Rotation paths and how fast each direction turns (deg/step)
Each turn is a multiple of 5 degrees from 10 to 175, or 0.
Each row of a path follows its step; steps can be skipped.

step 0: [ -5  23 -17 -18  -5   4   2 -20  -9 -16  -9  -9  24  19   7  12 -17   1
   7   5 -14   6 -12 -26 -19 -12  20  11  21 -22 -27  -8 -15  -8   1   5
 -22  -4  15 -19 -11  -1  16  -2]
step 1: [-16   7   7 -12  -6 -27 -10  22 -12 -13  28   6  -3  -3  24  -7  -4   3
 -36  12  -3   0  12 -12  -3  -9  -1   8  16  20  -3  -7   3   6 -20   0
  13   1  31  -9  17  -2 -26 -13]
step 2: [-13  14  21  10  10  20  -3 -10 -10   1   8 -20 -19  10   7   3  12   0
  10 -11  15  29 -18  -3 -10 -12   1  19  25  -6   1  18 -37  13 -18 -16
  -1  23   4 -11 -18  -1   4  11]
step 3: [  4  10  -2   0   6   0 -14  -7 -13 -12  15  19 -13  14   6  17  17 -34
 -17  31  16   5   5   3   2  -7   3  27  11  -8   9   4  29 -26  25  -3
  -7  -5  17  -5 -14   4 -11 -16]
step 4: [-12  10 -22  -2   6  13 -14  16  -7 -14  16 -18 -35 -24   4 -10 -10  23
 -12 -11  21 -11 -22  15  22  13  -3   9  13 -20   5  12   7  13  -9  -4
 -13  -6  -4 -24  -7  -5  -8   8]
step 5: [  3  -4   1   4  -9 -27   7 -27  15  -4 -10  -2 -15 -14  -4  -8  38 -23
  -3   4  -4   1   0  -4   9  -9  -9   1   8 -17  12  -3  10   0  -5  20
 -10  11  32 -12 -33 -11  20  21]
step 6: [ -5 -15 -13  15  12  -1   5  16   2   2 -25   8 -12  20  34   7   4  -1
 -16  11  -7   1  -3   2   7  22  18   8   7 -35   1  -3  14  13 -21 -16
 -12 -29  -9  -2   5 -28   0  -7]
step 7: [  6  19  31  -5  -5 -15  -7  26  -5  26 -14  -7   5 -20  10 -18   5  -6
  10   6 -12  13   2  14  29   1   7  -7  12  -1  20 -22   0  -7 -12  15
 -30  16  -3 -20  -9   9  -7  10]
step 8: [ 18 -14  14  16  11  10  -9 -16 -28   7 -41  -3  -3  -6  16   8  13  -1
   3   5   4  -8  16 -13   6   3  13  -1  18  -6 -24  25   0  28  13   9
  -3 -17  19  -3  14  14   7  12]
step 9: [-26  25  13  -3 -10 -14   8 -23 -22 -13 -17   7   8 -19   6  18 -16   9
   6  18 -12  -8 -12  10  -2   9  26  -9  -9  -1  11  -4  15   4 -10  -2
 -22  14   1   0  -4  -2 -34 -22]
Speeds:
[-3 -8  4  7 -2 -2  3 -7 -4 -6 -8  3 -6  1 -3  6 -1  3 -3 -4 -3  6 -1  0
  2  1  1  5 -7  8  5  1 -1  2 -5 -7  3  3  8  5 -4  1  4  6]
110
[ -1   5  -5  -1 -11   1  -1  -5   2  -7  -1   3   4  -4  -2  -5  -4   8
   9   0  -3 -10  -3  -3   2   2  -4   6   1   0   1   6   5   4  -2   4
   0  -4  11   0  -1  -2   3  -6]
80
[-11   0   3  -5  -5   0   1   0  -7   7   5   3  -3   5  -5  -6  -2   7
   1  -6   1   0   3  -1   3   4  -2   0   3  -6   6 -10   7   8   1  -4
   2   1  -3   2   1   4  -8   2]
135
[-2 -3 -2 -5 -2 -3 -2 -5  3  8  2  2  2 -5  4  0  1 -4 -3  4 -7 -1 11  0
 -3  5  1  8 -2  0  7  3  0 -8  2  4 10  0  3 -7 -3  9  0  3]
160

step 0: [ 19  -9   1  -4 -15   3 -27  -3  19  -2  20 -15   1  15 -28   9   1 -17
   1 -23   1   9 -18  -2   8  -2  -2  -7 -27  24  -2  17   5   1  24  26
  18  -4 -33  21  14   6  10   7]
step 1: [ -2  -5  22  14  12  -4   1 -21 -10 -10   5 -13  13 -17  39 -34   3 -10
   6   4 -17 -10  -2   3  21   2 -31  11  27  -1  22  22  14  21  22 -12
 -10  -3  -7   6  -4   2  -7 -11]
step 2: [ 12  18  -7   5  17   2  16   7 -39  -1  23   9   8  10  18  12  14  -4
 -14 -15  26  -7  23  -9 -26  10   7   7 -30  -3  -7 -15  -2  34 -12   0
 -19   5  12  -8   5  15  -2  14]
step 3: [ -8 -18 -13 -22 -25  17 -37  -8   5  10  -1   2  10  19  -9   0 -12 -20
  17 -16  -1   5  -2  -8 -39  14 -18 -15   5 -11 -19 -20 -10 -24  13 -15
  -4 -12  -3 -13 -15  -1  -5 -12]
step 4: [ 22  32  35   0 -12  15  11  15  13   9  10  15 -10 -18  -1 -10  -1 -11
  -6 -20  -8   8 -19  12  39  20 -17 -10   1 -17  22   3 -12 -23  -8   6
   6   1  11  -7  14  -3  -6  -8]
step 5: [  7   0  -6  14  23 -32   1  -8  -1  -2  10   6  -2  -3 -31   7   4  -5
 -21   6   3  -3 -23  24  -2   7 -11  15 -19  21  14  -5   9  21   4  -6
   2  10 -21  13 -38  35   3  -5]
step 6: [ 10  -7  -1 -24  15 -19   0 -16  -6  13   1   9  50  -8  29  -8 -20   7
  18   2   3 -12  20  -6 -15 -17 -10 -24   8  19   6  -4  18   5 -13  10
   8  -2 -17 -19   2 -12  -5 -21]
step 7: [-11  28 -15  -6 -21   5  10   1  -9   0   8   0   4 -28   0  -4  27 -10
   2   4  12 -21  20   0 -22  -3   2  20  -3 -12   5   8 -26 -32 -12  -2
  -6   3  44 -15   1  21   7   0]
step 8: [ -7   9   5  18  -1   1 -18  13  26  -9  -9  -3 -14  19 -27  13  -7  14
  10 -12  11   4 -11   4  -3  -4  -3  -3 -15  -3  -4 -54  15 -15  23  -2
  33  -1  -2 -19   8  18  -3   3]
step 9: [ 24   9  27 -22  -6 -16 -29  -1   7  -5   0   1  -6  -1   2 -31 -15  -6
  -5  -2 -11  16   9  -7  26 -18   3  21   1  18  14  23   7 -16 -12  -1
  26   8 -11  30 -13 -11 -17  -5]
Speeds:
[  6   1  -7   1   4  -1  -2   0   4  -1   5   0  -6   9   2   8   1  -3
  -2   5  -1   8   7   6  -3  -9  -4  -5   1   2   5  -5  -3   4  -4 -10
   1   4  -5   0   3   2  -4   3]
120
[-1 -4 -4  6  0 -2 -1  0 -2  6 -2 -3  0 13 -6  2  1  2  3  0 12  2 -3  7
 -4  1  2  7 -5  6  6  0  0 -2  7  6 -5 -5 -1 -4 -1 -4  1 -5]
135
[ -4  -1  -1   6   0   2   0  -4   7  -1  -4  -5   3   4  -5   5  -6  -7
   2  -6  -6  -9  10   4   3   3  -5   0  -7   6 -10  -3   1   2  -2  -1
   3   3  -1   0  -4  -6   3   0]
135
[ 8 -1  8 -3 -2  5  0  4 -5  2 -7  7 -2  8  4  2  0 -7 -4 -3 -6  5  1  0
 -2  9  6  2  0 -6 -1 -1  1  4  4 -7 -5  3  0  1 -7 -3  2 -6]
45
[-8 11 -1  2 -2 11 -9  5  1 -2 -4  4 -3  0 -3  0 -4  0 -5 -4  1  5 -7  4
  5 -8  0 -5 -6 -2 -3  1  1 -9  2  0 -2  1 -1  2 -3 -1 -6 -2]
80

step 0: [-19  -6  -1 -17 -19 -19  28   5  -7  -2 -19   5  -8  20   1  27   9 -28
  -2 -12 -23   0   9  -3   9 -12 -10  33  -1  -2  21  24 -13   9   0 -30
 -10   2  15 -10   6  -4  -8 -47]
step 1: [ 20   0 -33 -13 -38 -10  25  15  -4  18   7   6 -10  12 -10  -2 -33  -1
 -15   5   9  -8 -14 -21 -10  -5  11  -1 -19  31  16 -36 -13  -4 -11 -17
   8  10  -6  13   9 -18 -12  -4]
step 2: [ 29   3   0  -5 -22 -22  -7 -20   1   1  18  12   8  17  -7  -6  25  26
  -8 -47 -22  -8   0   3 -10  15  -6  -2   7  10  -5   1  16 -10 -14 -14
   0  27  -6   0 -33  -8 -14 -37]
step 3: [-16  16 -16  -4 -43  -5   0 -29 -23   8 -32  -7  11 -16 -22  -2   0 -15
  -5 -20   7   4 -11  10 -19   4  16  30  -4  22   7  28   4  -5  -4 -22
 -16   3  10  -2  18  20 -10  -7]
step 4: [-10  15  11  -2 -32   0  23  20  -1  11  -2  11  23  10  -8 -34 -17  25
  -3 -10 -11  -1  18   1  -8 -13  -3  -9  17  50   1  -8  -9   7  -6   5
 -15  -9   4  11  18 -35  14 -17]
step 5: [ 10  22 -12 -28 -10 -18   1   1  32  -1  17  -5  30  -1 -25   8  12   1
  -1 -17  -8 -14 -12  18  29  42   1  17   0  30 -14  -6  33 -16  -1   8
   1  -1  -8  15   4   8   0  -2]
step 6: [  3  37  -4 -10 -17   1   8  -3   2   1  -4  23   0  -2  19  13  15 -25
  -2  -3   2   6 -11  21 -16   5  -6  32   9  10  29  30   6  20  32   2
 -29  -6   1   0   4  -8  20 -38]
step 7: [ 22  -7  14 -20 -20 -11  33  24   1   4  -6  20 -22   7 -25  13 -19 -16
   3   7  23   3   6  -4   6  -8  12   0  12  52   3 -12   7 -23  20   5
   6  -7  23 -11  17 -15  -4  -9]
step 8: [ 12  20 -10 -14  -5  -6  11  27   2  -1  25   9  -7   7 -27  18  21  25
  10  -8 -15  -2  16  -5   8  43  16   5   4   0  10   1  -4   8  10 -18
  21  14 -11  14  -8  -6 -13 -49]
step 9: [-10   5 -32  -8 -19  -3  28 -34 -25   4  10  17 -15   5  16   0  -3 -14
  -4 -10  -2 -22 -10  -9   7  -6   0  35  -8   9   4   6  18 -16   8 -27
   4  -9  17  -7   9  27  -2 -37]
Speeds:
[-1 -7  4 -5  6  3 -1  3 -5 -8  8  1 -7  1 -6  7  4 -9  1  2 -5  1 -6 -3
 -1  3 -6 -3 -6  6  3  1  0  2  8  2  1  2 -3  0  6 -3  8 -2]
45
[ -6   0   3   9  -2   0  -5   5   2   0  -8   3  -5   1  -5   2   7  -7
  -5   5   3   2   1 -10  -3  -3   1   7   0   3  -7  -1  -1   0  -7   3
  -4  -7   3  -1   3  -7  -1  -3]
110
[  0  -2  10   0  -2  -2  -2  -3  -3  -3  -7  -2  -7  -5  -2  -4  -2  -2
   4  -3   5   9   2   2   0   4   3  -2   4   5   2  10  -3   1   5   0
  -2   7   3 -13  -4  -3  -5   3]
95
[  4  -3  -4   2  -5  11   0   3   1  -3 -12   1   1  -4   5  -2   4  -5
   9   0 -12  -9  -6   0   1   0   2   0  -3  -2   1   5   2   0   5   1
  -1  -2   3   0  -1   2  -6  -2]
120
